Each row has a name. Each piece below is followed by the name of the row it came from, unless a question asks for something else. Each question is about the rows just above it. Places in a row count from 0.

bivu: 65,-82,16,7,17,16,-44,-5,56,-70,50,-65,-14,-24,0,-66,-64,46,56,23,0,14
serof: 47,-60,24,14,17,13,-41,-16,21,-58,40,-72,-24,-7,2,-51,-56,32,30,-4,-1,19
lal: 46,-55,24,15,21,14,-39,-13,15,-54,36,-72,-26,-2,3,-46,-54,28,26,-9,1,20
q: -66,-64,46,56,23 => bivu
The row with 26,-9,1,20 is => lal
q: 32,30 => serof

kurak: 40,33,17,28,83,10,26
gusig: 33,25,26,36,37,10,26
venu: 33,25,27,36,39,10,26
Motas: 33,25,36,27,37,10,26
kasi: 33,25,37,36,37,10,35
kefoz: 33,25,17,36,36,11,31
Dob: 33,25,27,36,37,10,26
kedor: 8,26,52,37,35,10,29
Bak: 33,25,27,36,50,10,26
fozo: 33,25,17,36,37,10,26
tib: 39,25,52,36,37,10,26
q: 33,25,27,36,37,10,26 => Dob
q: 33,25,27,36,39,10,26 => venu

gil: 58,13,-30,21,-13,31,21,82,54,-60,17,41,-88,-47,-25,-23
tima: -11,-50,14,-33,-28,20,-19,20,6,-9,36,13,12,-12,-30,-48
musa: -11,-50,-33,14,-28,20,-19,20,36,12,-9,-12,6,13,-35,-38
Changed gil: 58,13,-30,21,-13,31,21,82,54,-60,17,41,-88,-47,-26,-23. Place and old value: => 14, -25
Which row holds 14,-33? => tima
13,-30,21 is in which row? => gil
Where does -11,-50,14,-33,-28,20,-19,19,6,-9,36,13,12,-12,-30,-48 differ from tima, and what was there? => 7, 20
One entry of tima was changed: -11,-50,14,-33,-28,20,-19,20,5,-9,36,13,12,-12,-30,-48. Where, and from what? => 8, 6
Which row holds 36,12,-9,-12,6,13? => musa

gomu: -13,19,5,-19,51,46,4,4,-1
tupiv: -13,19,5,-19,46,4,51,4,-83
Maf: -16,19,6,-7,55,57,11,-18,-59
Ret: 5,46,-19,51,19,-13,34,-9,-66
-13,19,5,-19,51,46 is in which row? => gomu
One entry of gomu was changed: -13,19,5,-19,51,46,4,4,-2. Where, and from what? => 8, -1
q: 51,46,4,4 => gomu
q: 19,5,-19,46,4,51,4,-83 => tupiv
Where does 4,46,-19,51,19,-13,34,-9,-66 differ from Ret, and what was there? => 0, 5
q: -13,19,5,-19,46,4,51,4,-83 => tupiv

pobo: 26,35,58,-64,58,-49,15,22,32,-23,-18,44,-39,-55,61,-6,17,-56,37,-38,-40,-2,-4,7,33,16,23,-27,-64,-23,-6,-7,-2,-32,-10,-8,-26,58,24,32,63,-51,-37,17,-7,-12,-11,-44,-29,0,-44,-47,27,-14,6,-30,11,9,-3,6,-1,4,7,-20
kidat: -1,-51,-13,-10,38,-34,-6,42,37,-57,-58,-18,19,11,5,-24,-4,-2,-15,3,35,14,11,-3,33,-56,-15,55,-18,-55,8,-5,9,-62,54,42,19,22,63,-44,11,13,43,12,-61,18,31,-49,31,-51,36,-42,-52,-21,-2,-56,-4,-8,-18,3,53,-45,64,-23
dat: 11,-29,-13,6,-10,-14,16,-15,20,-23,-24,-1,33,27,-31,-34,-31,-3,7,-13,5,31,29,20,24,-40,9,26,7,-31,24,-27,26,-10,6,35,-10,-23,22,-15,-25,4,14,21,-34,-17,34,3,31,-35,30,-16,-34,21,21,-25,20,18,19,-28,30,1,10,-30
Mita: 38,-15,24,-28,34,-49,35,8,58,-47,-44,30,27,4,7,-44,-21,-33,36,-34,-8,46,42,36,62,-38,31,30,-30,-54,35,-33,40,-35,14,51,-21,18,59,2,18,-21,5,46,-50,-21,45,-25,31,-46,22,-50,-27,21,37,-53,38,34,26,-26,50,4,31,-49
pud: -6,49,24,-13,1,17,-10,-3,-28,40,42,16,-42,-38,30,36,31,-7,8,2,-28,-32,-30,-33,40,36,35,31,-35,30,-30,62,-38,-54,-33,-49,-5,18,-42,13,11,-44,-38,-22,51,3,-45,9,-46,49,-48,22,53,-11,-16,38,-14,-13,-9,21,-50,19,-37,29
gazez: -38,-47,-76,77,-74,59,-25,-27,-45,21,13,-67,41,65,-72,8,-26,68,-61,47,54,-7,-3,-15,-49,-19,-35,35,76,25,4,9,-5,29,18,5,32,-73,-32,-52,-78,65,49,-27,5,16,10,50,35,-4,51,54,-38,6,-17,34,-22,-18,-7,-6,1,-17,-4,27
Mapu: -20,-41,-22,6,36,-5,-25,55,13,-26,-28,-26,9,10,10,8,25,23,-25,30,46,-6,-10,-23,9,-39,-31,47,0,-23,-13,25,-11,-41,57,21,44,26,42,-39,11,31,47,-11,-32,43,9,-40,15,-21,31,-11,-32,-31,-20,-26,-22,-27,-31,30,31,-46,57,9
q: -44,11,13 => kidat
Changed Mita: 38,-15,24,-28,34,-49,35,8,58,-47,-44,30,27,4,7,-44,-21,-33,36,-34,-8,46,42,36,62,-38,31,30,-30,-54,35,-33,40,-35,14,51,-21,18,58,2,18,-21,5,46,-50,-21,45,-25,31,-46,22,-50,-27,21,37,-53,38,34,26,-26,50,4,31,-49. Place and old value: => 38, 59
q: 36,62,-38,31,30,-30,-54,35,-33,40,-35 => Mita
One entry of Mapu was changed: -20,-41,-22,6,36,-5,-25,55,13,-26,-28,-26,9,10,10,8,25,23,-25,30,46,-6,-10,-23,9,-39,-31,47,0,-23,-13,25,-11,-41,57,21,44,26,42,-39,11,32,47,-11,-32,43,9,-40,15,-21,31,-11,-32,-31,-20,-26,-22,-27,-31,30,31,-46,57,9. Where, and from what? => 41, 31
Where does -1,-51,-13,-10,38,-34,-6,42,37,-57,-58,-18,19,11,5,-24,-3,-2,-15,3,35,14,11,-3,33,-56,-15,55,-18,-55,8,-5,9,-62,54,42,19,22,63,-44,11,13,43,12,-61,18,31,-49,31,-51,36,-42,-52,-21,-2,-56,-4,-8,-18,3,53,-45,64,-23 differ from kidat, and what was there? => 16, -4
One entry of Mapu was changed: -20,-41,-22,6,36,-5,-25,55,13,-26,-28,-26,9,10,10,8,24,23,-25,30,46,-6,-10,-23,9,-39,-31,47,0,-23,-13,25,-11,-41,57,21,44,26,42,-39,11,31,47,-11,-32,43,9,-40,15,-21,31,-11,-32,-31,-20,-26,-22,-27,-31,30,31,-46,57,9. Where, and from what? => 16, 25
Where does 11,-29,-13,6,-10,-14,16,-15,20,-23,-24,-1,33,27,-31,-34,-31,-3,7,-13,5,31,29,20,24,-40,9,26,7,-31,24,-27,26,-10,6,34,-10,-23,22,-15,-25,4,14,21,-34,-17,34,3,31,-35,30,-16,-34,21,21,-25,20,18,19,-28,30,1,10,-30 differ from dat, and what was there? => 35, 35

tele: 20,-73,16,-11,-52,23,-23,-23,-26,14,41,-19,2,28,29,-14,14,-36,-27,17,7,4,-11,17,39,20,-2,7,-12,-39,-1,58,-3,60,-16,-63,-5,25,-2,3,31
zutas: 17,-36,43,-3,-21,13,-23,-1,2,21,17,-15,57,15,22,-24,12,-27,-2,15,-4,-2,-20,-12,12,10,-2,4,-4,-15,32,26,-12,28,-8,-24,6,22,17,27,24
Dafu: 20,-73,16,-11,-52,23,-23,-23,-26,14,41,-19,2,28,29,-14,14,-36,-27,17,7,4,-11,17,39,20,-2,7,-12,-39,-1,58,-4,52,-25,-77,9,53,30,40,49
detu: 25,-54,21,1,-50,33,-7,-5,-16,15,57,-15,17,21,-2,-6,20,-4,-23,26,19,3,0,-5,20,3,-22,9,-7,-21,-15,6,13,31,-19,-69,-1,33,6,4,27
q: 15,57,-15,17,21 => detu
q: 6,13 => detu

tak: -95,15,-7,18,53,19,8,-9
bora: 31,-14,4,-27,-17,93,9,44
nume: -35,-7,-26,41,80,39,-37,-9
Where does 31,-14,4,-27,-16,93,9,44 differ from bora, and what was there? => 4, -17
Changed tak: -95,15,-7,19,53,19,8,-9. Place and old value: => 3, 18
Where do -7,18,53 appear? => tak

Deti: 39,-31,-98,-48,-22,-69,47,59,-57,39,35,-79,25,-17,4,-62
lazer: -48,-22,-69,48,59,-57,39,35,-79,39,35,-79,25,100,82,-1
kosi: 25,-17,4,-65,37,18,74,100,6,87,38,-18,84,75,71,14
q: 25,-17,4,-62 => Deti
Changed Deti: 39,-31,-99,-48,-22,-69,47,59,-57,39,35,-79,25,-17,4,-62. Place and old value: => 2, -98
Which row holds -48,-22,-69,47,59,-57,39,35,-79? => Deti
Which row holds 25,100,82? => lazer

mor: 33,20,-12,26,45
tatu: 0,6,0,0,1
fede: 8,-3,82,96,15
Gapiv: 0,1,19,9,0
lil: 0,26,0,0,5
sezu: 33,-4,52,98,19
nokip: 0,32,0,0,7
nud: 32,1,21,69,20
gomop: 0,0,32,0,11
Mag: 37,-1,26,78,23
vala: 0,30,0,0,6
sinu: 1,0,45,19,0
Where does 0,29,0,0,6 differ from vala, and what was there? => 1, 30
q: 0,32,0,0 => nokip
Where does 1,-1,45,19,0 differ from sinu, and what was there? => 1, 0

dapil: -24,29,-54,-32,-27,-6,26,2,73,-3,40,35,-10,2,-11,-22,-47,-37,-13,-3,-3,12,28,-9,48,17,14,-44,-46,-27,7,-1,-12,-41,42,-7,-3,-12,-32,-14,-9,81
rur: -56,32,1,-14,-7,10,57,14,52,2,49,42,-67,-44,14,7,-52,-2,0,-27,25,18,26,-18,-34,-25,53,26,-25,15,79,93,-15,-29,-1,14,-7,-1,8,-51,-8,19
Lol: -17,-100,-15,14,28,-25,10,0,15,4,-15,-13,26,15,2,-58,-81,33,2,-38,-28,41,22,11,38,-61,-37,-22,54,18,-2,-26,-36,7,34,-9,-38,2,21,-11,-22,-23
katu: 13,-34,-29,-14,-16,-45,-47,50,-2,-52,33,-23,-17,48,27,3,57,15,12,-24,9,-1,1,4,39,-69,15,6,-89,-19,26,23,-57,50,-25,-4,-12,-29,-37,-66,-12,-6
Where does -24,29,-54,-32,-27,-6,26,2,73,-3,40,35,-10,2,-11,-22,-47,-37,-13,-3,-3,12,28,-9,48,17,14,-44,-46,-27,7,0,-12,-41,42,-7,-3,-12,-32,-14,-9,81 differ from dapil, and what was there? => 31, -1
Where does -17,-100,-15,14,28,-25,10,0,15,4,-15,-13,26,15,1,-58,-81,33,2,-38,-28,41,22,11,38,-61,-37,-22,54,18,-2,-26,-36,7,34,-9,-38,2,21,-11,-22,-23 differ from Lol, and what was there? => 14, 2
Changed Lol: -17,-100,-15,14,28,-25,10,0,15,4,-15,-13,25,15,2,-58,-81,33,2,-38,-28,41,22,11,38,-61,-37,-22,54,18,-2,-26,-36,7,34,-9,-38,2,21,-11,-22,-23. Place and old value: => 12, 26
Changed dapil: -24,29,-54,-32,-27,-6,26,2,73,-3,40,35,-10,2,-12,-22,-47,-37,-13,-3,-3,12,28,-9,48,17,14,-44,-46,-27,7,-1,-12,-41,42,-7,-3,-12,-32,-14,-9,81. Place and old value: => 14, -11
Where does 13,-34,-29,-14,-16,-45,-47,50,-2,-52,33,-23,-17,48,27,3,57,15,12,-24,9,-1,2,4,39,-69,15,6,-89,-19,26,23,-57,50,-25,-4,-12,-29,-37,-66,-12,-6 differ from katu, and what was there? => 22, 1
Where do 57,14,52,2,49,42 appear? => rur

fanel: -26,-36,61,20
ror: 22,-63,-4,-5
Vof: 22,-36,66,-9
met: 66,-7,3,6
Fen: 10,64,-50,-14
Lizif: 18,-65,3,-3
votu: 22,-36,-18,-9
Tar: -29,-5,50,17
Posa: -1,-19,12,3
q: 66,-7,3 => met
q: -4,-5 => ror
Where do 66,-9 appear? => Vof
Changed Tar: -29,-5,50,16. Place and old value: => 3, 17

sedur: 6,-33,28,1,15,-49,-13,-5,74,40,7,-61,26,-10,-45,-37,-10,29,6,-3,48
vodop: 6,-33,28,1,15,-49,-13,-5,74,40,7,-61,26,-10,-45,-37,-10,29,6,85,48
fefo: 29,-33,28,1,15,-49,-13,-5,74,40,7,-61,26,-10,-45,-37,-10,29,6,85,48
Changed sedur: 6,-33,28,1,15,-49,-13,-6,74,40,7,-61,26,-10,-45,-37,-10,29,6,-3,48. Place and old value: => 7, -5
29,-33,28,1,15,-49,-13,-5,74,40,7,-61,26,-10,-45,-37,-10,29,6,85,48 is in which row? => fefo
One entry of vodop was changed: 6,-33,28,1,15,-49,-13,-5,74,40,7,-61,27,-10,-45,-37,-10,29,6,85,48. Where, and from what? => 12, 26

